128 stands for zero in the data rows.
Here are some points, one per row:
array([114., 161., 157.,  69.,  99., 133.,  88., 201., 122., 126., 104.,
       138., 151.,  95., 116., 151., 137., 181., 117., 108., 187., 138.,
       128., 203., 255., 165., 177., 104.,  98., 148.,  77., 102.])
array([107., 117., 138., 139., 137., 156.,  91., 152., 122., 130., 109.,
        79., 156., 110., 111.,  95., 134., 106., 153., 185., 226.,  93.,
        98., 148., 146., 167., 129., 181.,  84., 170., 130., 147.])
array([ 84., 214.,  76., 108., 128., 163., 113., 125., 100.,  82.,  73.,
       130., 144.,  97., 120., 160., 149., 133., 137., 200., 144., 139.,
        95., 117., 124., 149.,  93., 109.,  66., 138.,  81., 184.])
array([117., 114., 159., 132., 108.,  98.,  57., 163., 154.,  72., 128.,
       136.,  87.,  94., 160., 100., 104.,  94., 154., 153., 170., 130.,
        96., 183.,  93., 140., 145., 123.,  83., 134.,  91.,  58.])
array([148., 106., 124., 101., 131.,  89., 102.,  98., 116.,  53., 103.,
       142., 118., 122., 109., 128., 139., 171.,  81., 104., 159.,  91.,
       150., 186., 123., 127., 111., 108.,  99., 186., 116., 102.])
array([165., 173., 156., 118., 126., 148., 138., 170., 109.,  79., 114.,
       101.,  74.,  79., 120., 184., 109., 152.,  95., 142., 134., 109.,
       137., 197., 195., 101., 119., 107., 176.,  49., 142., 125.])
array([133., 153., 159., 207.,  82., 102.,  98., 115., 127.,  97., 150.,
       154.,  88., 151., 125., 101., 176., 121., 167., 173., 188., 118.,
       215., 204., 185., 117.,  88., 119., 156., 123.,  90., 201.])
array([127., 106., 129., 134., 133., 123.,  77., 153., 100.,  56., 114.,
        96., 194., 143., 151.,  89., 108., 127., 127., 119., 163., 194.,
       122., 157., 194.,  74.,  90.,  96., 180., 158., 111., 113.])
array([139., 176., 133.,  54., 152., 145., 152., 141.,  88., 119., 110.,
       135., 109., 134., 113., 145., 179.,  99., 145., 135., 163., 125.,
        84., 230., 120., 105.,  97., 147., 182., 201.,  80., 190.])
array([110., 161., 132., 114., 110.,  72., 144., 166., 143., 116., 124.,
       123., 172., 153., 116., 107., 129., 100., 112., 144., 145., 127.,
       180., 156., 163., 111., 142., 177.,  94., 107., 124., 114.])
array([ 93., 110., 189., 106.,  70., 154., 129., 149., 158., 143., 178.,
        65., 110., 136., 110., 119., 142., 150., 121., 159., 141., 114.,
       125., 205., 193., 105.,  88., 148., 117., 182.,  34., 172.])
array([103., 134., 176., 117., 122., 216., 120., 121., 173.,  88.,  82.,
       115., 154., 103., 167., 116., 173.,  57., 101., 149., 194., 126.,
       155., 112., 199., 117., 136.,  79.,  99., 131.,  90., 128.])
array([135., 155., 139., 160.,  41.,  77., 126., 152., 110.,  82.,  74.,
       107.,  86., 129., 172., 130.,  95.,  74., 125., 123., 185., 120.,
       160., 166., 126., 101., 160.,  52., 130., 201., 110., 158.])
array([160., 118., 230., 100., 134.,  84.,  75., 114.,  71., 134., 113.,
       123., 107., 114., 153., 153., 127., 132., 140., 184., 207., 147.,
       146., 129., 173.,  85., 107., 141.,  99., 173., 141., 147.])
array([131., 123., 174., 133., 158., 100., 158., 178., 119., 150.,  95.,
       103., 174., 146., 144., 112., 123.,  91.,  93., 157., 178., 114.,
        94., 152., 167., 178.,  87., 130., 118., 176.,  89., 151.])
array([132., 152., 112., 135., 116., 142.,  88., 193., 154., 145., 133.,
        68., 122.,  86., 152., 160., 146.,  92., 113., 197., 190.,  74.,
       116., 129., 146., 131.,  64., 131., 121., 176.,  54., 134.])
array([103., 160., 172., 130.,  87.,  99.,  92., 157., 103.,  77.,  60.,
       129., 114., 143., 164., 144., 215., 113., 148., 121., 143., 127.,
       106., 105., 173., 158.,  86., 168., 152., 126., 108., 130.])
array([117., 181., 128., 161., 116., 101., 102., 153., 123., 198., 182.,
       118., 184., 171., 128., 129., 163., 149., 152., 143., 171., 109.,
       138., 165., 200., 122., 116.,  94., 125., 117., 110.,  98.])
array([135.,  99.,  67., 135., 113., 105., 111., 186.,  84.,  57., 136.,
       112.,  71., 147., 132.,  84., 187., 107.,  86., 128., 200., 176.,
       126., 102., 140.,  89., 112., 121.,  87., 159.,  68.,  94.])
array([ 82., 142., 191., 138., 111.,  90., 138., 152.,  94.,  73., 140.,
        95., 122., 101., 131., 118., 155.,  80., 154., 149., 224., 108.,
        52., 184., 178., 160.,  77.,  94., 106., 112.,  90., 147.])
array([160., 158., 147., 142., 115.,  86.,  99., 138., 133.,  99., 105.,
       149.,  88., 112., 135., 108.,  97., 107., 121., 203., 117., 125.,
       132., 125., 208., 115., 125., 171., 125., 174.,  46., 169.])
array([129., 157., 102.,  98.,  95., 114., 109.,  98., 133., 110., 112.,
       113., 180.,  97., 152.,  86.,  98., 128., 124., 206., 183., 136.,
       109., 129., 193., 145., 126., 127., 161.,  88.,  42., 161.])
array([147., 104., 157., 155.,  53., 131., 102., 137.,  89.,  70.,  98.,
       124., 184., 118.,  62., 191., 144., 144., 202., 109., 107.,  85.,
       128., 183., 187.,  92., 181., 103., 115., 122.,  61., 119.])
array([147., 137., 113.,  76.,  89., 160.,  77., 156.,  54., 120., 154.,
        93., 140., 105., 151., 159., 116., 120., 137., 109., 145., 124.,
       217., 174., 138., 176., 132., 159., 180., 129., 119., 177.])
array([ 94., 152., 227., 196., 173., 100., 129., 134.,  89.,  80., 146.,
        83.,  97., 171., 187., 142.,  93., 134., 137., 131., 147., 104.,
       165., 145., 180., 139., 131., 124., 137., 138.,  75., 209.])
array([135., 126., 145., 111., 114., 161., 134., 135., 138., 114., 144.,
       155.,  93., 171., 215., 103.,  92., 135., 199., 121., 154.,  76.,
       143., 173., 154., 116., 134., 158.,  92., 186.,  72.,  93.])
array([ 44.,  98., 152.,  92., 113., 168.,  98., 160.,  85., 109.,  69.,
       149., 117., 124., 132.,  90., 147., 128., 110., 145., 137., 102.,
       158., 124., 140., 106.,  83., 132., 135.,  56.,  73., 170.])
array([159., 129., 156.,  87., 156., 128., 132., 189., 172.,  94., 100.,
        52., 134., 145., 119., 100., 139.,  84., 158., 169., 144.,  49.,
       110., 159., 170., 216.,  66.,  99., 112., 155., 111., 148.])
array([125., 160., 150., 127.,  97., 139., 116., 167., 203.,  51.,  94.,
       105., 140., 131., 178., 105., 123., 142., 113., 143., 183., 155.,
       150., 141., 199., 121., 114., 158., 131., 159.,  56., 127.])
array([ 66., 105., 114., 142., 106., 125., 128., 137.,  99.,  36., 125.,
       165., 135., 131.,  93., 186., 123.,  89., 161.,  97., 191., 100.,
       140., 144., 227., 163., 147., 179., 161., 180., 110., 131.])
array([157., 110., 140., 123.,  71., 117., 146., 132., 116.,  93., 115.,
       173., 152., 138., 147., 124., 149., 106., 154., 175., 140., 189.,
        43., 143., 102., 163., 103.,  92., 106., 128., 100., 126.])
array([100., 137.,  85., 138., 173., 114., 115., 139., 155., 126., 130.,
       164., 123., 143., 169.,  96., 204., 108., 134., 128., 112., 147.,
        59., 166., 127.,  78., 170., 101., 124., 150., 136., 143.])
array([138., 112., 142., 169.,  78., 148.,  91., 171.,  60.,  70., 142.,
       115., 142.,  84., 116., 108., 105., 167., 122., 134., 132.,  64.,
       156., 171., 192., 120., 113., 101., 186., 199., 121., 107.])
array([ 75., 119., 173.,  96., 146.,  73.,  78., 151., 174., 122., 168.,
       143., 136., 126., 137., 159., 155., 133.,  92., 162., 176., 107.,
       176., 144., 147., 127., 149.,  69., 119.,  91.,  57., 142.])
array([100., 177., 159., 108., 137.,  96., 148., 159.,  96., 138.,  84.,
       112., 140., 126.,  90.,  52., 132.,  96., 182., 184., 208., 105.,
       146., 156., 167., 146., 165., 121., 194.,  96.,  88., 120.])
array([105., 109., 127., 158., 174.,  87., 129., 133., 122., 117., 110.,
       123., 136., 143., 165., 129., 136.,  81., 105., 153., 184., 164.,
       137., 173., 140., 111., 142., 150., 131., 137.,  60., 120.])
array([127., 146., 174., 127.,  96., 105.,  94., 185., 143., 159., 111.,
       122., 110., 149., 121.,  82., 138., 136.,  94.,  91., 184., 102.,
        71.,  83., 104.,  96., 161., 125., 141., 136., 101., 134.])
array([117., 141., 111., 157., 101.,  82.,  94., 176., 171., 123.,  96.,
       135., 173., 152., 157.,  84., 161.,  58., 118., 135., 170., 100.,
       171., 211., 136.,  67., 125., 184., 108.,  94., 113., 154.])
array([108., 152., 201., 136., 131., 140., 141., 188., 106.,  93., 144.,
       126., 132., 100., 130.,  93.,  90., 143., 191., 150., 153., 197.,
       130., 180., 160.,  97.,  82., 127.,  91., 146., 103., 187.])
array([178., 128., 218., 132., 139., 116., 123., 149., 113., 134., 154.,
       151., 131., 103., 153., 108., 205.,  71., 152., 159., 170., 139.,
       189., 197., 143., 115., 100., 133.,  57., 137.,  41., 206.])
array([115., 150., 195., 164., 122., 154., 129., 139., 150., 120., 133.,
       156., 108.,  65., 133.,  87., 169., 123., 121., 194., 169., 139.,
       147., 146., 142., 140., 163., 128., 138., 155.,  52., 113.])
array([189., 156., 132., 134., 126., 134.,  96., 108., 135., 117., 144.,
        86., 121.,  66.,  91., 131., 137., 130., 167.,  72., 157.,  86.,
       108., 188., 186., 113., 157., 159., 126.,  59.,  39., 130.])
There is one direction along which these points spread out most. Take the direction at right angles to it along which they spread out most. Then take the direction at right angles to both along which they spread out most. Go by this last direction. Where along it does each point below lie, from 0 to 99? 50 is the average, and the first point above lies past it. One standard deviation of the points above along it is 16.
array([120., 139., 157., 135., 150.,  78., 150., 112.,  95., 117., 132.,
       131., 157.,  89., 165.,  94., 146.,  90., 130., 111., 126.,  99.,
       164., 137., 189., 109.,  92., 161., 143., 127.,  91., 109.]) 40
array([150., 106., 127., 177., 118., 109., 130., 177., 137., 100., 100.,
       169., 136.,  65., 166.,  74., 176., 155.,  88., 111., 149., 117.,
       117., 122., 164., 171., 156.,  99., 119., 124., 102., 207.]) 46
array([137., 112., 125., 138., 150., 119.,  85., 102., 137., 151.,  92.,
       150., 134., 132., 119.,  80., 160., 111., 135., 178., 163., 115.,
       117., 127., 203., 151., 127., 128., 134., 141., 124., 139.]) 56
array([119., 101., 116., 122.,  79., 133., 120.,  97., 168.,  98., 173.,
       139., 112., 134., 112., 115., 114., 112.,  60., 139., 181., 162.,
       141., 131., 157., 176., 144., 119.,  95.,  90., 141., 177.]) 46
array([102.,  77., 113., 143., 134.,  61., 122., 131., 140., 113.,  96.,
        88., 154., 105., 201., 113., 207., 137., 142., 124., 138., 164.,
       172., 205., 193., 116., 123., 161.,  88.,  99., 152., 145.]) 30
array([ 65., 164., 134., 147.,  83.,  94., 129., 149., 123., 153., 135.,
        76., 162.,  71., 161.,  93., 185.,  80., 130., 136., 118., 126.,
       144., 143., 147.,  95., 127., 142., 119., 144.,  91., 102.]) 45
array([134., 156., 163., 147., 108., 136.,  53., 149., 104., 150., 151.,
       102.,  85., 168., 131., 102., 151.,  89., 145., 116., 137., 185.,
       108., 196., 217., 186., 124., 127.,  79., 115.,  43., 199.]) 48
array([ 91., 138., 129., 139., 107., 102., 143., 120., 163., 177.,  69.,
       133.,  88., 110.,  93., 113., 148., 132., 157.,  92., 148., 161.,
       164., 146., 235., 126.,  97., 109., 123., 129.,  85., 110.]) 48
array([104., 103., 175., 164., 164., 147.,  47., 132., 175., 119., 135.,
       137., 152.,  66.,  73., 128., 131., 144., 152.,  98., 163., 146.,
       144., 115., 136., 157.,  58., 109., 151., 100.,  77., 168.]) 58
array([110., 170., 216., 143., 135., 139.,  81., 107., 112., 125., 157.,
       111., 103., 160., 108., 105., 129.,  68.,  42., 151., 121., 125.,
       152., 210., 179., 121.,  93., 151., 134., 129., 109., 168.]) 38
array([136., 118., 126., 122., 106., 101.,  93., 161., 152.,  46., 146.,
       128.,  97., 112., 119.,  82., 114., 104., 196., 138., 156., 154.,
       124.,  99., 131.,  66., 117.,  93., 124., 194., 147., 111.]) 34
array([120., 181., 213., 149., 104.,  93., 107.,  95.,  93.,  79., 146.,
        68., 125., 150., 111., 108., 140., 144., 140., 151., 121., 157.,
       178., 172., 120., 165., 128., 176., 115., 149.,  69., 143.]) 37
